Rows are one point carried round by a steady rotation, each followed by how many steps it has turned.
The counts run from 0 to 462.
 15 -16   0  11 -30  -4 -28  -6 -24 -12 -22  11 -11  -2 -20  19   6 -11   9 -31  -9   0 -13   1   3  10  -2   0  -4 -33   1  23  -1  12  24  23 -12  13   7 -15 -18  41  26   7  11   6  10  36   6 -12  -4  30   0  21  -6 -15
12
 17   6 -26  -4 -34 -38 -10 -19 -20   9   6   7  -4   4 -26  13   0  10  21 -12  -6  22  -7  -1  22   1 -21   0 -15  -2  13   1  -3  28   1  -2   1  22   3  16 -25  22  20  17   6  29  21   7 -10 -28 -21  28  22   9 -16  -6
420
 12   1 -31   0 -41 -32 -14 -22   5   3  14 -10 -11 -22  -6  17 -21 -19   5 -27 -29  10  11 -10  11   0   3   6  -8  10   5  -9   8  -1   2  19   4   2  10  29   1  26  27  10  22   8  18  12 -17 -36 -16  -7  -3   6 -27   0
93
  0   1 -19  24  -2 -10 -17  11  -8 -28 -17  21 -16  -3  -5  -5   6  -3  29 -18   5  32 -13  11 -10  -1   4  23  22   8   1  18   7   2  10  -8 -15  -4  30  -2 -30  17  33  36  28  -2  13  -1  -5 -24 -25  12   5  20 -25 -14
274
 22   6 -16  11 -23 -13  -5   9   8 -41  -8   6 -26   0 -24  20  11 -15  10   7 -18   7 -10 -10   9  20 -24   3  21  -7   0   4   9  -2   3  -9  14 -19   4  -3 -22   4  24  26  25  15  16  14 -43 -12 -20  27   1  13   5 -19
215
 15  -9 -29  16 -21 -33 -21 -13  -8 -20   8  -9 -18  11 -39   5  20   3   7  -9   2  31  -9  -5  -3   5 -12  15  11  27   5  23 -12  18  -4   2  13  -2   9  11 -14  -2  17  30  15   8  22  -2 -35 -26  -8  19  13   6   0 -23
162
 11 -13 -25  20 -23 -28 -26 -17  -9 -13   2  -3 -23  16 -39   9  24   9   6  -3   3  18  -5  -6 -12   0  -9  14  14  30   3  27 -14  17  -6  -1  10   1   9  19 -11   7  21  24  15   6  26   2 -34 -16  -6  18  17   5  -2 -24
161
 10  -3 -13  22 -45 -33   3  -3  22 -18  25 -11  -9   7 -23  27   4 -11  10  -6  -4  36   6 -18  -1  12 -17  14   8  13  -9  -8   3   4  -5 -12  16  -5   2  -1 -25  -3  12  16  19  23  10  -8 -31 -43 -13   2   9   6 -13 -10
166
 34   0  -8   3 -13 -18 -17  -7 -12 -20   0   3 -18   5 -32  23  32 -10   1 -21   3 -15  -9   3  -9   5 -24   0   9   5  12  18   1   8  -3 -16  -6  -1   8   1 -19  35  47  25  22  33   9  10  -7 -11  -3  -1   6   8 -11 -31
210
  6  -8  -1   0 -57 -38 -25 -15   3   5   4   6  -7  -8 -21  18  -5  -3  -9 -29  -8   7 -13  -7   2  -5  -5  -5  -2  12  15  -6 -32  24  -1  -8 -13  20  11  20 -15  16  24  12  -5  11  12  13  20 -33 -27  15  17  -8 -21 -13
393
 31   2 -30  -2 -42 -21 -21   0  12  -6  -2 -23   4 -15 -18  32  10 -18  11 -36  -6  11 -10 -23   2  21  -7  10   8   3  18   7 -12  13  20  12   0 -12  -8   3  10  32  22   5   0   5  13  13   0 -26  -4   9   1  21  -7 -10
374
 -5   7  -6  10 -35 -22 -28  13   3 -33  -3  24  -7 -12  -5  -2   1 -22   0 -18  -6  39 -18   9   9   2 -11  17  23   5  -6   1  -6 -16   0  -8 -12   5  25   4 -13  -3  11  26  41  13   5  19  -8 -30 -28  11  -3   2 -33 -18
252
  3 -22  -5   5 -44 -22 -28 -23  -4 -12   0   3 -34   8 -35  14  20 -13  -3  -7 -16  -2  -3   8 -17 -14   6  -4   4  17   9  17  -6  -1 -13   1   6   0   8   8 -12  16  36  18  36  19  22 -14 -11 -23  -8 -11  19  -4  -6 -27
183
-18 -13 -18  10 -33 -25   2   4  21 -11 -19   2 -22  -6   3  20  -8  -9  -4 -24 -14  21  -1   2   2  -5   0  -1  -2  -8   1   9  -4  19  23   1   2  16   5  -7 -34  26  22  35  -1  14   5  -2   5 -39 -20  24  30   7  15  19
331
 37  12 -17   5 -18 -10 -16   7   4 -32  -9   4 -15   0 -29  20  29 -11  16  -2  -5   0  -9  -7  -2  15 -32   9  24  -3   7  13   6   1   7 -17   5 -15   3  -2 -16  20  32  22  26  23  17  11 -34 -11 -14  22   2  14  -4 -23
213
  4 -11   0   8 -53 -20  -8 -20  13  -4  17   0 -17   0 -15  31   3 -11   4  -6 -19  22  22 -19  -7   2 -28   2  -7  -3  -9 -14 -10  11   2 -18  13   6  -4  -1 -22  11  16  15  10  24  15   8 -28 -43  -8  13  24 -18  -3  -2
169
 -2 -21 -30  13 -39 -24 -35  -7  -3  -4 -29  11  -8   4 -30  29  -7   2  32  -9  -1  42 -18 -11   3  12  13  10   5   9  15  18 -16   3   7   9  13   2   6 -15 -31   5   4  15   1  -5  25  -2   6 -29  -5  22   9  17 -13   1
385
 16 -14   2   2 -31 -13 -24 -16 -12 -20  10   7 -28  -4 -28  12  10 -11  -8 -18 -13 -18   3  -2  -7  -7 -12  -2   2  -7  16   3 -11  10 -18 -12 -11   1  15   3 -14  27  44  25  35  19  15  17  -3 -26 -14 -15  -2 -13 -10 -26
207
 -2 -24  -7   5 -52 -20 -33 -24  -3  -9  -3   4 -30   6 -34  10  13 -19  -6   0 -25  -6   0   4 -12 -17   4  -6   9  14   8  17  -5  -6 -16   7   6   0  11  11  -8  16  29  17  36  18  21  -6 -16 -25  -6 -13   6  -5  -4 -25
182
-10  -3  -2  11 -37 -27  -7  -3  -2  -9   0  10 -22  -3   5  13   9 -12 -18 -41 -13  32  -3   6  -2   5 -10   4   1   3 -25  10  11  12  28   5 -13  23   5  -4 -22  22  20  23   4  15  -2  15  -2 -27 -16  36  25  13  -5   4
307
  0 -11  -9  18 -37 -24 -29  -9   1  11  -9   1 -15  -6 -10   8  -6 -11   4 -23 -10 -11   4  11 -11 -19  11   1   8  -4  -1  24  -3  21  17  25 -13  23  16  22  -1  46  37  17  13  17  23   6   9 -19 -16  13  -5  16 -18  -8
344
 13 -20 -31 -11 -30 -21 -29 -28 -18  -5  -5  14 -11   6 -31  10  20  -8  28 -16 -14   9 -18  12  -9  -3  13  13 -15   9  10  24   0  -9   0  14   0  -2   7  -2 -17  19  28  14  22  -2  15  -1 -11 -18 -10 -10   7  -5 -28 -34
458
  2   0  -7  13 -36   3 -20   1   5 -18 -10  11 -24 -16   7  13 -10 -29  14 -11 -30   4   6   7   1   9   8   8  12 -27 -20  16  23 -14  27  27 -10  -2   8  -7  -6  31  26  18  27   7  12  20 -26 -19  -9  16 -15  17 -17  -6
290
 11   1 -36  -5 -25 -24  -7 -15  -3  -3 -20  -5 -23  -9 -14  15   0   2   7 -23 -30 -14  -3   0   5  -7   2  -3  -3  14  16  10  14  17  15  16  -8   7   5  28 -17  41  43  19  11   7  26  11  -7 -17 -28  12  24  14   4  -1
72
 18  -7 -26  16  -7 -42 -23  -9   7  -2   0   5 -18   3 -30  16   3  11   8  -7  14  20  -4   0   3   0  -7  16   7  19   1  25 -28  14   9 -15  15   7  20  22 -28  10  26  31  -6  11  19   2 -15 -26  -8  11  -3 -10 -27 -18
137
 10  -3 -19  22 -28 -19   5   7  33 -15 -10 -12 -25 -15 -10  39 -12 -13  -4 -20 -19   0  10 -19   0  19   0  -4  15  -2   6   2   5  14  14   9   5  -5   5  -1 -25  35  39  14  -6   7  20  -2 -10 -30 -13   7   6  27   4  10
353
 -5 -15 -14 -12 -61 -12 -29 -33  -7   2 -10  21 -10  -6 -21  15  10 -13  14  12 -36   0  -5   0 -12  -8   0   2  -9  -8  -4   7   0  -6   9  10  -6  12   5  14 -12  14  20   0  18   6  15  25 -25 -14 -15   7  14 -20 -27 -16
454
 19   2  -6   7 -30 -28  -9   7  34 -30  -3   9 -22  -1 -26  34  10 -22  -4   4  -9  14  -5  -7   5  13 -25  -1  14   1  -5  -6 -11 -10   2 -30  23 -10   2  -3 -30  -3  22  21  11  24   7  -5 -23 -30 -17  10   1  -6  -9 -14
191
  6 -13  -9  36 -34 -21 -27   2  -2  -5  -6   8 -10  -3 -16  21 -13   2  21 -15   8  37 -13  -7   4  26   7  13   9  -5 -17  18  -6  14  23  21   1  10  20 -11 -24   9  10   8 -13  -5  18  12  -4 -23  -7  39 -10  26 -22  -9
361
 26  -9 -25  11 -18 -24 -34  -3   3 -13 -24  18 -11  -9 -36  23 -13   8  28   3  -2  12 -19 -13   9  20   5  11  18   8  21  10 -21   7  -2  -7   9 -12  20  11 -26   5  26  14  -8 -10  31   8 -12 -16 -15  17  -8   4 -26 -15
411
 17   3 -22  -6 -19 -37 -19  -5   6 -11 -36  11 -11  -5 -19  25  14  -7  -3 -33 -13  12 -26   9   3   3  -2  -1  10  27   6  22   7   4  20   3   2  11   5  17 -22  26  33  14   0  10  15   2   6 -11 -16  31  29  23  -5  -3
49
 -9 -15 -12  12  -7  -9 -27  -6 -19 -24 -28  32 -40  -1 -10   0  10  -3   4 -17 -10   6 -14  22  -9  -2  11   5  13   2  -6  34   8  -4  12   3 -11   9  27  -3 -34  18  35  38  18  -1  15  11  -4  -8 -17  23  10   9  -9 -18
271
 11   5 -19  10 -26  -4 -21   4  -2 -20  -8  10 -11 -14   2  14   0 -26  19 -22 -14  14  -3   2  12  11  -7  15   7 -32 -15  18  15  -9  39  20 -10  -1   6  -9  -5  31  17  26  22  17   6  32 -24 -19  -9  23 -20  15 -18  -9
288
  4 -15 -18  13 -36 -31 -36  -4  12  -5 -16  14  -4  -4 -22  29 -20  -5  29  -6  -3  41  -8  -9   7  13  14  11  10  11   9   5 -18  -4   0   6  17  -5  13  -5 -24   3  11   7   3  -1  28 -13   3 -40  -7  13  -2  14 -29   0
387
 13  -2 -32  19 -20 -14   1  -1  27 -17 -18   7 -14 -21 -10  35  -9   1  30 -11 -16  16   1 -26   3  32   2  14   3  -1  -2  -8   9   1  22  -4   5  -8  12  -2 -39  13  28  13 -14  -7  16  17 -19 -26 -19  12   5   9 -17   4
79
 23   3 -23   6 -30 -27 -37  -2  -1 -11 -12   9  -1 -20 -11   9 -15  -8  27 -27  -7   1 -17  -2  18  10  11  14  -8  -3   5   8 -11  -3  19  18 -15  -2  20  17  -3  22  20  13  10  -6  13  30  12 -19 -28   4 -23   3 -41 -24
65
 21 -14 -17   5 -26 -20 -16 -10   0 -20  -5  -3 -17  14 -32  17  34  -5  16 -18   6   9  -9  -1 -21  -2 -13   9   3  20  17  16 -13   9 -10 -21   6 -12   2  -5 -18  12  31  28  26  13  16 -17  -8 -30 -15  -6  22   3   1 -29
186
 12  -6   5  13 -44  -8 -32  -7  -3 -13   5  12 -15  -1 -16   6  -2 -20  32  11 -11   0  12   0  -2  -5  -8   9   6 -19   5  -6  -4 -11  -9  -5  -2 -13  16   1  -9  14  19  15  45  23  26   0 -15 -38 -21  -8 -17  -7 -34 -28
203
 -8 -15  -4   6 -42 -23 -10 -12  12  -4 -23  21 -17 -14   2  28 -25  -5  14 -17 -23  17   3  -2   9   2   8  -4 -17 -11  -7 -12   6   2  15  -3  -5  20  13  -5 -48  19  21   9  -3   8  13  14  16 -36 -18  16  13  -4 -24  10
58
 15  -4 -28   1 -16 -26 -37   7  12 -10 -28  -3 -19 -12  -9  10  12 -17  -1 -34  -2  11 -21  10  -3  -2   8  16  20  16   7  41 -16   0  26  13   1  -7  13  15   3  30  26  29  13  -1  13   5   3 -17 -14  18   2  20  -5 -13
323
  5  -4   0  16 -35 -11  -1  -1   0 -41  -4  16 -40   2 -23  20   2 -13  -4   6 -26   8  -4  -8   7  18 -14  -6  16 -10 -12   0  17  -3  -1  -3   7  -1   7 -13 -37  -3  23  26  25  17  15   8 -37 -17 -22  23   9   9   5 -14
217
